In the rows, zero is written as 128.
A single turn carries every row of the set below to another of its rows. Some are shown first; where does it send the rows asked next?
mumi: [163 127 124 122 170 114 128 119 131 122 102 143 118 109 147 121 118 110]
tun: [141 113 119 134 169  91 119 126 141  96 130 152 139 117 143 142 141 134]
pifo: [139 111 123 136 182 107 125 136 139 111 124 157 129 115 150 138 139 145]
Girak: [128 109 130 130 140 143 123 102 146 138 107 129 125 122 171 136 154 146]
Dib: [141 132 135 109 113 110 108 109 132 132 115 119 114  95 109 147 135 110]
Tiz: [119 113 125 123 161 119  94 120 118 113 111 133 110 136 164 154 153 102]
tofe: [145  92 138 136 138  90  94 116 119 121 127 162 125 114 152 139 147 121]
Kiseb: [117 118 141  95 110 108 115 147 128 123 128 108 126 137 132 129 148 114]
sanu: [126 120 134 103 141 109 128 147 130 122 129 118 125 105 102 110 143 114]
Suma: [131 150 112 109 128 109 125 147 132 118 123 108 119  97 118 127 163 116]
rik: [153 132 142 119 140 111 106 127 134 143  85 147 100 110 140 165 144 134]
nud: [154 113 120 121 141 106  98 142 132 119 163 151 138 122 144 158 156 131]
Kig: [139 125 137 136 137 128  94 109 126 154 127 135 125 137 167 126 157 104]
topa: [120 132 133 117 104 111 106 142 123 134 118 106 118 113 148 124 168 113]
povu: [140 148 129 132 155 118 101 126 142 144 105 138 121 109 110 146 158 153]
Bog: [142 117 112 115 120 147 104  97 121 130 123 133 124 111 127 144 149 153]
Dapo: [140 120 114 131 189 127 105 142 121 121 134 135 118  99 138 128 149 109]
Los: [150 154 104 114 140 129  98 114 129 117 137 123 133 135 120 150 137 126]
Nis: [140 117 112 114 142 128  75 142 103 113 131 123 131 126 141 130 123 129]
kogi: [129  95 134 137 139 105  88 116 114 130 118 165 119 128 150 148 154 135]
nado: [115 110 149 104 138 104 134 138 135 132 115 126 107 115 130 132 163  90]
buso: [151 139 141 126 132 121  97 146 142 156 106 133 126 124 149 143 144 159]
mune: [157 116 113 114 140 117  93 145 120 126 151 154 125 120 139 164 141 144]
Genud: [161 114 111 111 149 146 136 120 141 135 118 137 113  95 143 149 138 141]
Fani: [126 131 130 116 134 100 133 138 134 122  94 115 104 100 149 121 155 101]
zof: [149 135 147 113 136 116 128 143 160 146 121 110 122  95 152 142 135 114]
fum: [113 139 144 135 129 110 110 108 156 136 111 106 136 115 133 128 152 124]

rik turns into buso
mune turns into pifo
Where do these go?
sanu turns into nado
Kig turns into Los
Dapo turns into Tiz
Fani turns into topa
Genud turns into Girak
Dib turns into zof
tofe turns into nud

A single turn carries every row of the set below to another of its rows. Some are shown first; where does it send the rows asked next?
Fikev: [134 110 116 142 137 122 162 126 110 110 107 105 127 175 120 161 135  95
 107 113  94 117  96 117 145 148 121 139 137  98 127 133 161 142]
nur: [133 121  77 118 155 141 133 143 121  93 115  81 136 141 123 133 132 129
  76 126 134 104 137 110 135 133 147 124 117 119 141 131 145 128]
repor: [119 118  94 119 161 153 140 136 115 133 102 111 157 162 118 136 125  92
  83 123 115 101 153 126 152 117 123 122 105  86 141 130 130 155]
kav: [177  87 109 129 120 135 104 114 119 149 123 133 135 156 106 134 137 119
 125 128 136 150  91  98 132 134 124 120 101 123 127 142 138 162]
fupas: [126  81 121 117 134 127 101 149 132 117  99 117 116 166 130 165 142 100
 104 109 118 105 136  81 141 124 154 140 131 127 134 120 122 143]
Luti: [135 119 121 118 151 117 150 136 140 135  93 126 142 150 117 132 129  92
 108 115 101 127 154 132 154 133 112 131  92  90 124 157 166 153]
Nev: [138 127  87 133 160 128 136 128 112  98 130  77 126 146 123 141 124 126
 101 118 123 116 123 127 122 143 153 127 119 131 132 120 150 125]
zuram: [123 101 120 119 141 130 103 150 132 137 100 134 127 146 126 154 151  97
  94 119 114 117 152  75 145 107 145 140 117 122 143 119 121 140]
fiz: [174 100  99 142 104 147 102 121 128 150 129 138 141 159 111 135 130 122
 115 138 120 139  96 100 139 145 119 120  99 126 120 134 149 159]
Zab: [175  95 101 134 111 144 100 124 129 151 128 138 138 160 108 139 140 118
 115 136 132 149  96  92 129 140 122 118  91 122 122 139 144 155]
Nuba: [172  93  97 129 120 145 109 114 104 148 124 124 142 155 103 125 124 119
 128 129 142 143  91  98 137 128 125 113 103 125 129 137 140 164]
zuk: [125 105 118 125 150 147 103 148 137 127 102 128 138 162 128 162 155  97
  85 122  99 100 137  91 159 116 137 146 128 108 149 125 121 149]
gegeg: [169 100  89 133 115 155 104 120 115 150 131 130 145 161 102 130 129 113
 116 138 136 143  95  94 135 133 127 109  95 119 130 132 144 156]
Zum: [129 109 130 117 139 136  92 149 145 122  96 133 122 153 127 148 140 101
 107 112 107 105 134  82 164 118 146 145 131 135 144 124 140 146]
zedaf: [168  95  96 127 118 139 104 115 113 149 124 128 136 166 115 121 124 125
 121 125 142 138  94 112 128 136 121 119  90 126 117 127 138 168]
nalev: [136 121 113 140 142 119 167 131 115 141 101 121 148 139 115 138 130  91
 102 129  90 129 145 119 155 128 103 130 108  86 127 148 156 143]
kera: [137 132 122 129 153 117 152 130 129 111 112 118 121 168 124 149 150  91
 102 110 101 138  97 115 142 147 120 142 122 104 140 143 175 135]
tafiz: [132  98 123 130 154 134  91 143 136 131 110 125 126 147 124 165 148 102
 112 125 101 113 146  90 147 114 156 140 128 130 142 125 117 147]
lov: [148 102 102 127 147 118 106 145 141 108 113  93 123 115 120 146 138 135
 108 127 118 115 160 109 133 132 158 129 113 140 125 141 136 130]
Dunib: [177  88 102 124 119 131 107 117 122 153 121 127 138 151 109 123 130 127
 124 129 141 146 107 111 127 137 120 117  87 123 117 144 139 164]
kineg: [143  99 104 121 141 129 113 154 153 106  99 107 135 120 121 144 147 132
  86 131 114 103 165  97 154 129 140 135 119 120 131 150 138 137]
kan: [139  87 123 130 136 114 158 136 124 135  91 119 143 147 108 150 126  88
 116 123  95 120 153 119 156 133 114 128 109  84 120 161 149 153]
zub: [121 110 106 127 165 147 123 132 108 148 108 115 150 157 115 145 121  84
 115 121 106 109 156 121 152 106 144 121 108 103 142 124 120 158]
mok: [135 136 109 148 136 116 163 130 115 113 115 107 128 151 127 146 138 110
  93 123  93 125 102 112 142 145 114 142 128 108 129 125 169 128]
geba: [176  98  88 136 106 149 108 122 119 151 125 130 147 150 103 126 123 123
 119 142 130 140 107 103 141 137 122 108  89 121 121 140 149 157]
Lovan: [146  85 105 121 122 105 120 150 141  99  98  94 118 129 126 146 130 136
 103 119 120 108 154 101 137 144 145 133 119 135 112 146 151 132]
vabis: [117 113 108 121 153 141 137 138 107 151 102 129 149 153 113 138 131  76
 102 123 116 120 156  99 153  99 128 122 106  90 141 127 128 147]
nubo: [144 115 109 135 147 124 160 139 140 119 102 112 149 140 118 145 145 109
  86 130  94 118 148 134 150 145 107 138 107  82 127 161 156 144]
tema: [168 104  89 134 111 151 104 121 119 152 129 128 142 169 113 124 124 120
 112 134 135 137  94 105 130 142 124 112  90 126 119 124 142 160]
badud: [135 134  90 114 155 131 144 136 114  94 116  85 124 150 117 125 122 113
  99 112 137 123 115 110 135 134 148 121 120 122 145 133 172 123]
Lebab: [132 114  84 127 138 123 151 134 104  95 112  77 129 159 121 132 111 123
 102 113 130 106 122 118 131 145 141 120 121 121 122 124 162 131]
teb: [173  95 107 137 111 138 100 116 121 150 120 134 135 159 114 129 126 127
 125 129 127 134  90 107 140 138 118 125 103 130 117 131 141 167]
zup: [141 129 114 152 154 120 151 124 122 114 125 103 128 158 125 162 144 104
 107 120  85 128 101 133 135 152 127 144 125 109 129 132 156 137]
Duk: [137 105 104 120 132 113 110 155 141 111 107 109 120 121 130 135 140 134
  88 125 127 115 161  90 136 128 146 134 111 140 124 129 141 122]
tanav: [136 125 105 136 151 129 146 136 130  98 116 102 129 161 129 158 159 111
  76 122 103 117  99 111 137 148 126 145 132 102 142 131 155 133]
kef: [118  88 106 110 149 140 128 138 105 137  94 113 142 164 113 142 118  84
 109 112 129 103 161 106 145 108 142 114 106  98 136 132 123 155]
pup: [173  94  91 131 110 143 108 125 129 149 128 130 141 155 107 124 128 125
 114 136 135 146 111 105 127 142 120 113  81 122 114 138 148 157]
lenuv: [132 132  84 131 139 121 140 139 114  99 119  89 123 140 131 127 125 132
  84 120 128 114 125 108 129 139 140 131 119 133 128 113 159 120]
rop: [117 124 108 107 156 148 119 140 120 140  96 125 144 168 121 124 114  83
 106 105 118 105 152 115 157 108 135 124 103 107 142 124 141 158]
baz: [141 116 115 141 158 122 154 126 125 139 108 113 150 139 115 148 128  94
 116 128  85 120 151 144 151 133 116 131 104  90 123 151 150 153]
pok: [177  92 100 132 111 139 109 117 115 150 117 125 144 146 106 123 118 129
 129 133 129 136 102 106 145 133 118 118 100 128 118 142 145 166]
geda: [147 111 107 114 136 117 114 153 146 100  99 103 123 116 115 130 130 132
 107 121 120 116 153  94 153 132 149 128 120 138 130 151 166 128]

nur turns into tanav
pok turns into Nuba
Where do these go?
Luti turns into rop
kef turns into fupas
geba turns into gegeg
zub turns into tafiz
vabis turns into zuram

A single turn carries every row of the set below to another of its rows. Some are shown first; where does it send the rows asked next?
Rif: [155 130 160 133 149 101 143 133 112 132 120  91 150 125 126 144 136 191
 100 138 145 128 127 134 121 121 131 140 131 124 149 126 124 137 128 113
 148 148 131 123 104 126 137 128 141 141 108 120 113 146 143 139 134 132]
Pof: [123 129 110 125 111 124 137 130 138 128 104 128 140 156 154 123 127 128
 128 102 158 115 135 128 113 149 123 131 117 148 152 136 117 129 138  87
 118 135 106 126 118 130 161 127 151 143 128 104  96 119 126 118 109 123]
Gop: [128 129 147 134 121 106 125 136 135 160 129 121 143 117 136 124 134 128
 110 157 116 102 141 155 144 137 137 117 144 148 137 109 146  90 113 121
 112 131 131 138 113 133 135 125 112 127 134 149 142 105 136 161 142 135]
rit: [113 127 135 141 137 116 115 130 136 153 115 147 126 132 134 117 133 140
 112 168 123 115 121 141 168 123 154 125 155 145 121 119 131 118 139 136
 115 127 127 113 122 152 136 117 132 131 134 159 152 138 123 109 137 140]
gifi: [111 163 152 133 144 114 119 116 142 105  90 109 137 148 134 109 109 157
  93 124 147 127 160 108 116 114 125 137 152 149 151 135 114 117 137 137
 127 130 132 117 115 137 133 130 130 112 136 123  94 137 130 129 128 137]
memeb: [102 129 149 130 134 139 158 121 128 131 116 116 123 139 149 120 119 131
 121 129 129 142 114  97 118 139 113 102 131 146 138 112 111 103 125 111
 152 141 135 109 108  96 144 109 102 133 131 103 112 145 111 116 149 116]
guvi: [102 116 109 105 131 112 136 127 127 122 131 124 153 129 154  85 117 139
 120 128 139 139 125 133 110 129  88 136  95 138 138 125 138 135 119 118
 120 146 106 107 107 115 131 112 142 117 106 112 119 128 102 113 119 118]
rema: [129 114 131 139 140  81 123 134 128 169 142  93 147 123 138 113 139 129
 131 105 131 117 134  99 118 111  94 128 118 143 144 123 125 111 141  86
 104 123 131 132 117 105 137 120  91 136 128 124 128 141 124 116 121 150]
met: [115 146 144 151 126  94 105 141 133 132 115 116 129 150 129 117 135 119
 127 149 124 134 135 108 116 139 146 109 103 163 143 110 163 131 134 132
 145 139 118 124 115 150 139  89 137 134 128 122 127 119  92 131 146 119]
simu: [135  97 115 108 126 117 123 148 121 142 115 104 151 162 135 108 120 150
 115 104 149  99 140 115 115 119 119 126 118 128 128 117 122 139 149 122
 123 125 153 105 125 113 135 142 110 160 130 109 108 141 126 121 115 157]
foze: [ 88 155 114 142 140  99 131 102 104 140 110 129 130 133 131  97 153 131
 126 117 115 128  97 115 137 126 133 137  92 141 133 113 123 138 130 111
 112 101 140 107 126 144 152 132 125 146 136 125 108 152 129 116 116 130]
bam: [133 147 150 122 136 100 153 139 139 168 111 117 139 113 123 128 152 145
 122 141 128 122 132 106 149 112 161 128 115 138 131 127 112 129 110 102
 145 147 128  91 109 162 117 143 139 134 120 118 139 121 111 123 140 126]
luva: [116 116 135 119 100  88 121 133 140 143 130  84  99 111 120 124 116 136
 111 126 122 132 115 126 112 130 123 139 138 145 116 115 140  97 134 141
 130 141 146 121 121 124 142 119 157 143 121 138 134 129 115 113 144 160]
neri: [114 146 114 151 116  95 129 127 104 149 117 117 149 136 122 132 143 147
 135 142 150 109 139 128 127 132 139 138 101 123 136 136 120 137 129 114
 117 132 142 113 129 105 155 155 119 122 136  87 100 144 122 102  92 130]
Kela: [138 122 143 121 110 109 155 140 122 126  99 117 122 122 134 111 129 139
 113 122 140 131 118 135 139 146 122 132 117 122 153 135  99 112 109 146
 101 137 124 145 138 136 113 135 133 135 154 155 141 119  96 115 137 119]
posid: [118 112 148 125 111 105 136 122 115 152 141 125 127 136 121 130 172 182
 108 107 113 108 112 125 118 131  88 110 116 137 157 118 120 125 141 137
 118 131 144 103 108 118 157 106 131 127 147 121 111 156 114 110 139 131]
Nidun: [124 130 164 135 131 101 103 144 142 141  98 120 145 140 131 113 152 146
 115 126 127 116 134 144 115  98 113 123 144 131 123 122 114 109 131 140
 102 113 134 117 120 150 101 122 112 103 140 103 125  98 146 121 134 120]
Kepeb: [117 134 129 141 119  92 139 125 125 118 130 145 143 136 136 117 132 140
 148 138 114 119 111 107 136 102 104 102 123 138 152 115 137 112  87 117
 115 134 143 111 116 136 144 120 135 123 140 101  64 133 117 111 135 148]
mik: [120 126 126 172  96 104  99 117 112 142 126 116 151 126 133 123 141 133
 101 151 112 135 115 126 127 117 127  98 127 128 163 124 137 113 126 123
 119 104 165 132 133 129 108 125 150 122 108 115 134 137 127 120 141 139]
kapi: [147 151 152 135 130  96 141 137 135 112 107 128 155 129 113 119 133 149
 122 138 131 102 121 121 139 126 135 121 101 131 176 137 113 109 144 138
 126 134 115 160 142 120 141 129 137 124 130 140  96 141 139 109 125 157]
fudu: [106 118 133 143 123  96 141 138 129 138 123 113 146 141 138 126 109 144
  94 151 113 115 128 165 142 133 147 131 136 137 144 140 152 113 114 126
 115 142 128 100 102 142 119 120 129 102 135 162 139 107 107 114 148 130]

fudu turns into rit
simu turns into Pof
Where do these go?
Kepeb turns into posid
bam turns into Nidun
mik turns into luva
rema turns into guvi
gifi turns into kapi

A single turn carries every row of the set below to another of its rows. Some are shown first; where does it send the rows asked next?
Dov: [140 118 169  94 113 105 112 123 126 126 125 103 116 164 127 106 110 115
 122 165 120 147]
Pedi: [154 134 123 101 106 130 108 142 125 125 116  94 144 143 129  94 185  96
 160 155 133 123]
Vunin: [128 107 142 102 123 118 114 122 112 135 115 116 131 163 114 111 129 140
 151 150 117 148]
nesak: [131 107 174 114  96 106 130 137 119 108 136  70 111 158 144 102 121 105
 105 160 125 149]
rin: [132 120 149 105 120 121 110 118 114 137 115 112 127 174 121 109 129 140
 152 147 109 141]
Bigom: [132 101 163  95 110 106 117 125 110 123 121 102 109 158 126 104 119 121
 120 161 133 146]
femeg: [141 115 154 147  96 129 140 150 127  96 131  60 130 143 153 104 128 109
 109 138 106 145]
Nafim: [162 114 140 104  92 125 111 150 124 105 118  82 121 137 154 102 181  81
 134 160 140 132]
gever: [129 113 153 145  95 122 142 145 124  95 135  54 126 144 151 110 134 107
 113 149 105 152]
Kez: [162 130 121 122  95 131 116 151 125 105 113  81 136 132 147  95 187  87
 141 149 131 123]
dar: [141 132 130 134 122 122 122 123 131 122 118 109 147 151 131 116 126 140
 158 135  87 145]
lusef: [138 112 156 144  94 119 151 147 130 103 144  61 133 148 152 109 136 105
 114 149  99 136]
bigik: [146 114 171 115 103 104 130 134 130 108 141  74 118 155 143 104 115 100
 105 162 121 150]
Tar: [134 119 130 148 104 129 147 139 129 108 130  73 152 143 148 117 145 128
 146 136  84 140]
rapot: [152 115 132  87 105 125 103 139 126 124 114  91 135 145 133 102 182  94
 160 161 141 136]
bapot: [160 121 131 110  95 118 117 146 125 105 117  79 126 133 146  92 183  80
 135 163 144 129]
gosog: [139 106 177 114  96 109 133 139 124 112 138  75 114 163 145 107 126 101
 100 162 116 132]
zor: [146 121 154 145 101 113 142 144 135  95 139  64 132 142 151 110 125 101
 117 147 100 154]
novok: [132 128 131 136 118 132 123 126 121 120 112 101 141 158 129 118 140 142
 159 132  89 141]
dodev: [163 134 120 117 103 133 111 148 130 117 113  86 145 138 139  95 188  95
 153 147 128 120]
fab: [155 118 135  97 100 115 114 144 124 114 117  86 126 138 136  93 179  82
 141 170 149 132]
Lesok: [139 103 168 119  95 114 130 140 116 103 128  76 109 149 148 101 117 105
  99 157 130 146]
zofo: [153 123 130  94 107 122 107 142 124 127 118  92 134 145 127  91 180  91
 152 167 147 129]
Vid: [127 119 128 130 115 127 127 123 126 122 115 102 148 152 130 120 140 147
 162 142  91 136]
Tarof: [139 126 130 154 106 141 136 142 125 108 130  65 153 146 142 110 137 127
 138 128  91 144]
goni: [132 122 129 131 125 137 126 127 120 128 120  96 149 156 121 115 139 144
 160 134  94 146]
zadi: [159 127 126 110 100 140 108 155 128 115 119  81 148 140 149 100 186  98
 158 146 124 130]
sazuk: [143 129 132 155 112 124 142 136 137 105 132  80 147 140 146 116 134 125
 141 135  86 151]
Zimis: [133 108 171  90 108 108 113 130 113 127 126  99 111 171 128 103 121 122
 122 163 125 146]
sute: [139 126 146 102 124 113 109 118 123 132 116 120 131 166 125 110 117 136
 148 150 106 145]
Ruze: [165 124 131 115  92 135 113 157 129 104 118  77 136 134 155  99 185  85
 143 149 130 129]
lus: [156 123 126  98 105 134 104 147 127 122 116  88 149 146 136 101 186 101
 164 154 130 135]
tokek: [134 107 170  94 104 108 115 120 122 126 122 105 110 169 127 112 122 121
 117 164 122 132]
zoso: [126 114 145 101 112 115 110 116 119 135 109 116 129 164 119 117 128 142
 150 155 105 134]
rezul: [157 107 140  93  98 119 108 144 124 113 113  90 121 142 143 100 182  84
 144 168 147 135]
Mufa: [132 126 132 158 105 136 137 138 127 100 122  71 144 146 147 117 141 126
 141 132  86 147]

sute turns into Dov
Vid turns into zoso
Where do these go?
Tarof turns into goni
gever turns into Mufa
Pedi turns into zofo
Ruze turns into zadi

